In the data rows, zero lies at 7.5, halfway between 7 and 8.
Every row has a hidden score. How much higher is the second row's score than the first row's in each pair? 10 means about the same, 20 much higher and 0 much lower. The score is a weighted sum of the row's numbers plus the product of two more (or one squared), each taken from its middle value.
[4,3,9,10,8,8,2,5,11,6,8,9,4,10,10,9]
[11,12,9,8,6,8,9,9,6,9,5,6,13,7,9,5]: 11
[9,10,11,10,11,12,7,10,2,7,5,7,10,8,9,8]
[10,8,6,8,7,7,9,7,5,8,6,7,9,7,9,10]: 9
[12,10,10,8,7,5,8,7,6,5,5,3,12,8,9,9]
[8,11,10,6,8,7,10,9,3,9,5,3,11,7,7,6]: 11
[11,10,7,6,6,6,11,9,7,7,8,7,9,8,4,6]
[6,2,7,8,6,10,5,9,8,9,9,10,4,9,10,8]: 8
[9,8,3,5,14,6,5,0,7,0,2,10,8,5,14,9]
[8,11,9,7,8,6,4,5,7,6,10,6,8,7,6,8]: 11
[10,13,15,8,11,11,3,8,5,8,5,5,13,11,12,8]
[6,6,8,9,7,12,5,9,7,8,8,11,3,9,9,9]: 9
[8,9,6,9,7,9,7,8,6,9,6,7,8,5,10,7]
[9,8,7,7,7,2,11,6,10,6,9,3,8,5,4,6]: 3
[8,10,9,9,9,6,6,6,8,7,6,5,8,10,8,10]
[3,4,8,6,9,8,2,8,9,8,10,8,4,9,6,7]: 12
[7,6,8,12,12,3,6,6,4,5,0,1,8,8,5,12]
[8,7,8,5,8,12,7,11,8,10,9,12,5,7,6,7]: 9
[11,10,8,6,8,7,8,7,7,7,6,5,10,8,7,8]
[8,7,8,8,10,7,6,6,8,8,7,6,9,10,7,9]: 9
[9,7,6,4,7,5,10,8,9,8,9,9,8,7,5,7]
[10,10,7,7,2,5,12,5,12,7,7,7,15,5,5,3]: 14
[5,9,8,10,6,8,4,10,10,6,2,4,7,10,11,9]
[5,8,9,10,9,5,5,4,10,10,7,6,9,10,7,10]: 6
[7,9,12,11,9,4,6,5,11,8,7,2,8,10,10,9]
[4,4,9,10,11,8,2,5,10,4,9,8,3,13,9,10]: 13
[8,10,7,7,8,5,9,6,8,7,8,5,8,8,6,8]
[3,2,8,7,8,10,4,8,7,8,9,9,4,9,12,8]: 12
[9,10,9,9,6,8,8,6,5,10,4,8,10,7,9,7]
[8,5,8,8,10,10,5,8,7,6,7,8,6,10,9,9]: 12
[9,11,11,10,8,4,7,5,7,6,5,2,13,10,11,11]
[4,4,10,9,7,10,5,8,6,8,7,7,6,13,10,9]: 11
[9,10,9,8,6,9,11,10,4,9,7,8,7,8,6,7]
[2,6,5,6,7,13,9,9,8,11,7,10,2,7,3,5]: 6
[10,10,9,7,7,3,10,6,7,8,6,3,12,8,7,7]
[8,5,7,6,7,7,8,7,8,7,8,8,7,7,7,6]: 11
[7,8,5,7,6,13,7,12,5,11,7,11,6,6,7,6]
[11,11,11,10,4,10,7,12,3,12,4,7,12,9,10,8]: 9
[5,4,2,9,8,5,8,7,6,6,5,4,5,5,0,9]
[5,5,4,6,7,6,8,8,10,6,11,9,4,7,5,6]: 9
[8,11,8,6,9,7,7,8,8,9,6,7,10,9,8,8]
[10,9,5,5,6,8,11,8,6,6,10,8,10,2,5,6]: 12
[7,8,4,6,5,6,11,5,6,6,8,7,10,5,4,8]
[9,9,8,6,8,8,10,8,7,10,9,10,7,4,7,6]: 9
[10,11,3,5,12,4,6,1,8,1,0,7,11,4,12,7]
[8,8,7,6,10,4,7,5,11,5,9,6,9,8,5,9]: 4
[10,10,6,7,6,7,12,10,6,10,9,10,8,5,5,4]
[4,4,7,9,7,10,4,8,9,6,10,10,2,9,6,8]: 9
[7,7,8,13,13,8,3,6,2,6,0,4,7,8,6,12]
[7,7,8,9,9,8,5,8,10,6,10,10,6,7,6,6]: 8
[9,10,6,7,6,8,10,8,5,9,7,9,9,6,8,6]
[11,11,9,8,6,9,9,8,4,9,5,7,14,7,8,7]: 10
[8,5,6,8,9,11,6,8,8,7,10,11,3,8,9,7]
[6,6,5,6,9,9,6,6,9,7,9,9,5,7,7,8]: 8
[6,6,10,11,12,11,2,7,7,7,6,8,6,11,11,11]
[8,8,2,5,4,0,15,5,11,7,14,8,8,7,3,5]: 8
[12,9,6,7,9,8,8,8,7,9,6,8,8,6,6,7]
[8,7,6,4,8,11,8,10,8,9,11,13,5,6,6,5]: 10
[9,8,10,10,7,4,8,6,12,8,11,3,8,7,9,9]
[8,9,8,8,5,8,7,8,7,7,5,7,9,6,8,8]: 11
[10,7,5,4,12,6,5,0,6,0,1,9,10,8,12,7]
[3,3,8,9,5,8,3,5,13,6,10,9,4,10,9,7]: 9
[5,2,5,8,8,6,8,6,11,7,11,9,5,7,5,7]
[5,6,8,8,8,5,7,6,9,7,9,6,7,8,6,9]: 8
[9,8,7,6,9,6,9,7,7,7,8,6,9,7,7,8]
[10,8,11,7,7,4,12,7,11,9,10,5,10,4,11,6]: 10
[5,4,4,6,8,8,8,8,11,7,10,12,4,6,4,5]
[8,7,4,7,11,5,5,0,7,1,2,7,8,7,10,10]: 10
[5,4,9,10,8,10,3,6,9,4,7,8,5,12,8,9]
[7,7,9,7,9,10,4,8,9,7,11,9,6,10,10,8]: 12
[5,11,9,7,11,5,6,4,9,5,7,3,10,10,7,10]
[9,10,10,8,9,9,5,8,6,6,6,7,9,9,9,8]: 13
[6,5,7,6,11,9,8,9,10,9,10,11,4,7,3,7]
[8,6,3,8,8,4,10,6,4,6,3,6,6,5,2,9]: 12
[6,2,8,9,7,12,6,10,5,10,7,10,6,9,6,8]
[12,14,4,4,2,6,15,9,5,11,10,10,10,1,3,4]: 8
[8,8,7,7,9,1,11,4,10,6,8,4,9,5,6,8]
[7,7,9,8,8,8,5,3,9,3,4,7,5,8,13,9]: 9
[11,11,12,8,6,5,9,6,5,7,5,6,10,7,12,10]
[8,11,7,8,8,7,8,7,5,5,7,4,9,10,8,10]: 15
[12,9,9,7,7,3,10,7,5,7,8,5,10,7,7,7]
[4,4,6,8,11,4,5,5,8,6,8,6,5,8,4,10]: 2
[11,12,8,8,4,11,12,12,2,11,7,10,10,5,7,6]
[8,4,4,6,10,8,3,0,7,0,1,11,7,8,11,9]: 7
[11,8,5,4,6,5,14,8,6,9,8,9,8,4,5,5]
[5,9,5,6,10,5,9,7,7,7,7,3,9,8,7,7]: 11
[9,10,6,6,5,6,10,8,6,8,7,9,10,5,6,7]
[8,6,8,7,7,7,8,8,6,9,8,7,7,7,7,7]: 12
[5,3,9,7,9,8,7,6,11,6,10,11,3,8,7,6]
[10,10,5,5,5,8,13,9,6,9,8,9,7,5,5,4]: 13
[7,9,8,10,9,8,10,11,0,11,0,5,7,5,5,12]
[7,6,8,9,7,9,4,4,8,6,10,8,5,11,9,8]: 14
[9,10,9,7,9,7,7,7,6,11,6,6,11,9,10,8]
[8,4,7,9,10,8,5,5,8,6,8,8,4,13,10,8]: 16
[8,5,8,10,6,10,6,9,9,9,8,9,5,7,9,4]
[5,4,9,11,11,7,5,4,12,2,9,6,4,12,9,10]: 9
[9,10,9,8,6,8,8,8,5,8,5,6,10,8,8,7]
[10,9,7,7,6,7,10,8,6,10,9,7,9,6,6,6]: 12
[5,7,5,9,7,8,5,7,9,5,9,7,4,9,7,9]
[6,7,8,9,8,10,7,9,6,10,7,9,7,7,9,7]: 13
[7,9,6,7,5,11,6,9,7,11,8,13,8,7,7,5]
[5,8,7,8,6,8,8,6,8,8,8,8,8,7,7,8]: 10
[9,5,2,3,13,8,4,0,9,0,3,13,6,5,11,5]
[9,8,8,7,6,9,8,9,6,8,7,9,8,8,7,6]: 12
[8,8,9,10,9,8,5,7,8,8,7,8,10,11,6,9]
[8,8,6,6,7,12,10,11,4,12,6,9,7,7,8,6]: 11
[7,8,1,5,5,4,14,8,8,8,12,9,7,3,2,7]
[8,9,6,6,8,0,11,4,11,5,11,2,11,3,4,7]: 7
[7,5,6,8,9,6,9,6,9,7,11,7,7,7,7,9]
[4,3,3,7,5,7,9,8,10,6,12,12,4,5,5,7]: 13
[3,3,8,10,9,8,3,4,10,4,10,7,4,11,10,9]
[8,8,9,11,8,10,5,8,7,7,5,6,7,10,9,8]: 10
[5,3,7,7,11,6,5,7,9,7,7,7,5,9,7,8]
[11,9,3,4,5,4,12,6,8,8,9,8,10,5,4,6]: 11
[7,6,7,8,9,7,7,8,8,8,8,7,6,8,7,8]
[9,10,8,8,5,6,11,10,7,8,9,7,10,6,7,7]: 11
[5,3,4,6,6,11,8,12,9,9,12,15,1,5,4,4]
[8,9,6,7,7,5,9,7,9,8,11,7,8,6,6,5]: 10
[9,8,6,6,2,9,12,12,6,12,10,15,6,3,4,3]
[4,5,7,5,9,4,9,6,13,6,13,9,6,4,4,8]: 11
[7,9,8,7,11,5,5,5,11,8,7,5,8,10,9,9]
[10,11,7,6,4,9,11,11,4,9,6,9,10,4,7,7]: 12
[2,10,8,8,5,7,3,15,12,11,7,1,4,11,8,7]
[12,10,13,10,8,9,6,8,2,8,3,4,12,10,11,9]: 17
[5,8,9,8,12,6,4,5,11,4,8,5,9,10,8,9]
[9,7,5,7,6,8,9,9,8,8,9,9,6,6,6,7]: 11
[7,9,5,5,8,1,12,6,9,7,9,4,10,3,3,5]
[8,5,6,10,5,8,10,8,7,7,10,10,5,5,6,6]: 13
[7,12,4,3,1,6,10,15,10,13,7,5,8,6,10,4]
[6,10,8,8,9,7,9,3,6,6,5,4,11,8,7,9]: 9
[3,3,8,9,9,9,4,6,11,4,9,7,5,10,8,10]
[5,3,7,6,9,2,8,4,11,6,10,6,5,5,3,6]: 6
[6,9,5,5,8,3,12,9,7,10,10,8,6,5,3,5]
[12,13,13,11,9,7,7,7,2,7,2,2,15,7,11,9]: 11
[10,6,5,7,9,5,8,1,8,3,6,9,8,1,13,8]
[3,3,9,9,9,12,3,8,8,6,6,10,6,11,13,8]: 10
[10,10,5,7,6,9,9,9,4,10,6,8,11,6,7,8]
[11,9,5,7,4,9,12,10,6,10,9,10,8,5,7,5]: 9
[4,5,2,7,7,9,8,8,10,8,10,11,4,7,5,7]
[10,8,10,7,6,6,10,12,5,8,7,6,9,5,6,5]: 6
[2,1,7,10,10,4,5,4,15,4,11,6,4,11,9,10]
[6,2,8,9,7,12,1,8,7,8,7,10,2,11,12,10]: 8
[10,9,10,7,10,9,6,7,7,9,7,8,10,8,8,7]
[4,3,6,8,8,8,7,7,8,8,9,9,3,9,9,7]: 11
[7,5,7,10,11,5,4,1,9,1,5,8,8,10,9,10]
[7,11,7,7,8,6,7,7,8,6,8,7,7,7,7,8]: 9
[11,5,6,7,8,6,8,7,8,7,8,9,6,5,6,6]
[7,9,8,6,9,4,9,6,8,6,7,5,8,10,6,9]: 8
[10,12,8,8,4,8,9,9,4,9,6,8,10,7,9,6]
[9,10,11,8,7,7,4,9,5,8,3,4,10,10,10,9]: 10
[8,10,5,5,2,7,12,8,8,10,11,12,9,4,4,2]
[6,7,6,7,7,3,7,4,10,5,6,5,9,8,6,9]: 9
[6,6,7,8,7,5,8,6,9,7,10,7,8,6,6,7]
[7,4,7,8,10,3,5,1,9,3,7,5,10,10,10,10]: 10
[10,12,12,9,10,7,5,7,4,7,5,3,13,10,10,11]
[6,6,8,9,10,5,6,5,9,5,10,5,8,9,8,9]: 9
[6,5,9,10,7,7,5,5,8,7,6,6,9,9,9,9]
[4,6,12,9,8,15,0,11,3,10,3,9,6,11,13,11]: 10
[11,11,5,6,4,12,11,12,5,9,8,11,8,4,7,5]
[8,10,7,9,7,5,12,9,1,10,1,3,9,2,0,10]: 7
[5,4,5,9,6,5,8,6,9,7,10,9,4,8,7,8]
[12,11,6,6,11,11,5,1,1,3,0,11,13,5,15,8]: 12
[2,11,8,8,7,4,9,10,9,9,5,2,9,8,7,8]
[6,5,9,8,9,9,4,7,7,6,4,7,7,10,10,12]: 3
[1,5,9,7,7,5,8,6,10,4,9,6,8,7,5,7]
[7,14,8,7,4,6,9,15,8,12,6,1,10,9,7,8]: 10
[6,8,7,6,4,10,10,9,8,9,9,10,8,5,7,7]
[5,5,6,6,7,6,8,5,10,7,9,8,6,7,6,7]: 6
[5,9,6,8,4,8,10,7,5,8,6,9,8,7,8,7]
[7,5,7,8,6,10,6,8,5,7,8,8,5,8,10,8]: 11
[11,8,9,10,6,10,8,9,6,8,4,7,10,7,10,8]
[8,9,5,7,7,11,7,8,5,8,4,10,7,7,12,7]: 11
[10,7,11,9,10,10,4,7,6,7,6,5,12,10,12,9]
[6,5,9,7,7,8,7,8,11,6,15,8,1,8,9,6]: 11
[10,7,6,6,7,4,11,8,8,9,9,8,8,6,6,5]
[6,4,4,6,8,6,7,6,8,6,9,8,5,9,7,9]: 11
[11,13,8,7,5,7,8,8,4,8,3,6,14,6,10,7]
[6,4,5,6,4,4,6,3,12,4,7,8,9,8,8,5]: 8
[6,6,8,7,9,1,7,2,13,2,9,1,9,10,9,10]
[10,11,7,6,6,9,10,10,6,11,6,9,10,8,6,7]: 12
[11,11,5,4,3,7,15,11,4,11,9,11,9,1,4,4]
[6,2,8,11,10,8,2,6,8,6,6,8,5,12,11,10]: 12
[8,6,10,9,8,11,2,10,5,6,8,8,6,9,10,9]
[5,4,5,5,8,7,9,8,11,8,12,10,4,7,5,7]: 4
[8,9,5,7,4,9,12,11,7,10,9,12,6,5,5,5]
[8,7,7,6,10,9,7,9,8,8,6,10,8,6,8,7]: 11
[7,10,3,5,5,5,14,8,9,9,10,10,6,4,6,7]
[7,9,9,8,8,9,7,7,5,9,6,7,7,8,8,5]: 9
[10,8,10,9,9,7,7,6,7,7,6,5,8,9,8,10]
[12,14,10,7,10,8,13,10,2,14,4,4,12,6,7,7]: 10
[8,6,4,5,7,4,12,8,11,7,11,8,5,5,4,7]
[7,12,4,5,2,9,12,8,6,5,8,8,11,7,5,8]: 12
[9,10,9,8,7,2,9,5,10,7,6,2,12,8,7,12]
[3,6,8,9,4,7,5,7,10,10,8,8,7,8,7,6]: 13
[8,7,5,9,5,7,9,8,7,7,8,9,8,7,7,8]
[8,8,8,9,1,9,7,10,6,10,7,9,8,8,7,8]: 7
[9,6,7,7,8,8,8,8,5,8,6,9,7,11,10,8]
[7,9,9,8,8,7,7,5,6,7,7,4,11,8,9,8]: 7
[9,7,8,9,9,11,5,9,5,8,7,7,6,10,10,9]
[9,5,10,7,8,8,9,8,7,7,8,7,6,6,6,12]: 4
[5,8,10,8,7,8,6,9,5,7,9,8,6,9,7,8]
[7,9,10,11,8,6,5,5,6,6,6,3,13,11,6,9]: 9
[10,6,6,7,5,8,9,7,9,9,10,10,8,5,6,7]
[7,7,7,7,8,10,6,8,6,7,8,8,7,7,7,7]: 11
[11,12,9,8,7,8,10,9,5,10,6,6,11,4,8,8]
[9,9,7,5,8,10,9,10,10,9,10,11,6,7,7,8]: 8
[4,4,8,8,9,5,4,4,10,4,6,5,6,11,11,10]
[5,4,3,8,9,8,7,9,4,8,5,10,4,5,2,9]: 13
[6,5,6,8,9,6,6,6,9,6,11,9,5,8,8,7]
[12,5,1,3,11,5,7,0,7,0,2,13,8,3,10,7]: 8
[7,6,10,10,9,9,3,7,7,7,9,7,5,10,9,8]
[10,7,5,7,6,8,10,8,7,9,8,9,7,6,6,6]: 7
[5,7,6,6,5,7,8,5,10,10,9,9,5,6,5,6]
[8,7,7,6,6,7,10,8,8,12,10,9,6,7,6,6]: 13
[8,8,13,9,8,9,7,6,5,3,6,6,9,10,10,7]
[6,7,8,10,9,7,14,9,3,6,1,1,6,9,3,12]: 7
[7,5,11,8,9,12,5,9,5,9,6,11,5,8,9,5]
[8,9,8,7,5,6,9,9,6,10,7,6,10,7,6,7]: 9
[6,3,10,8,5,12,6,11,9,10,11,11,2,7,12,4]
[9,10,9,8,9,7,7,7,6,7,6,5,11,8,9,12]: 11
[5,4,7,7,6,13,9,12,6,11,11,14,2,6,8,4]
[13,11,10,6,9,7,10,9,5,9,7,8,11,8,7,5]: 14
[6,6,5,7,9,4,7,4,12,7,13,7,6,7,4,8]
[9,9,8,7,7,10,9,11,4,10,6,7,9,7,7,8]: 12
[4,4,10,8,10,9,4,7,9,6,10,9,4,10,7,8]
[8,7,7,7,9,6,10,10,4,9,4,4,9,6,1,10]: 10
[11,9,9,10,6,6,9,7,5,8,7,7,9,6,8,9]
[11,11,7,5,12,4,10,5,12,7,10,8,12,6,1,6]: 7
[4,9,6,7,11,2,8,2,11,6,8,1,7,8,3,7]
[1,4,5,6,6,7,7,5,10,5,8,10,3,8,7,5]: 11
[6,7,9,9,8,12,5,10,5,9,6,9,6,10,8,7]
[8,9,9,8,8,10,5,6,6,8,6,8,9,10,10,8]: 9
[6,7,6,5,6,12,10,13,5,11,9,12,4,6,5,4]
[10,4,3,6,7,10,9,11,7,10,9,12,6,6,7,5]: 12
[9,11,6,5,8,1,13,6,8,8,8,3,12,4,4,7]
[9,8,9,7,6,11,7,11,5,11,4,11,3,8,8,8]: 12
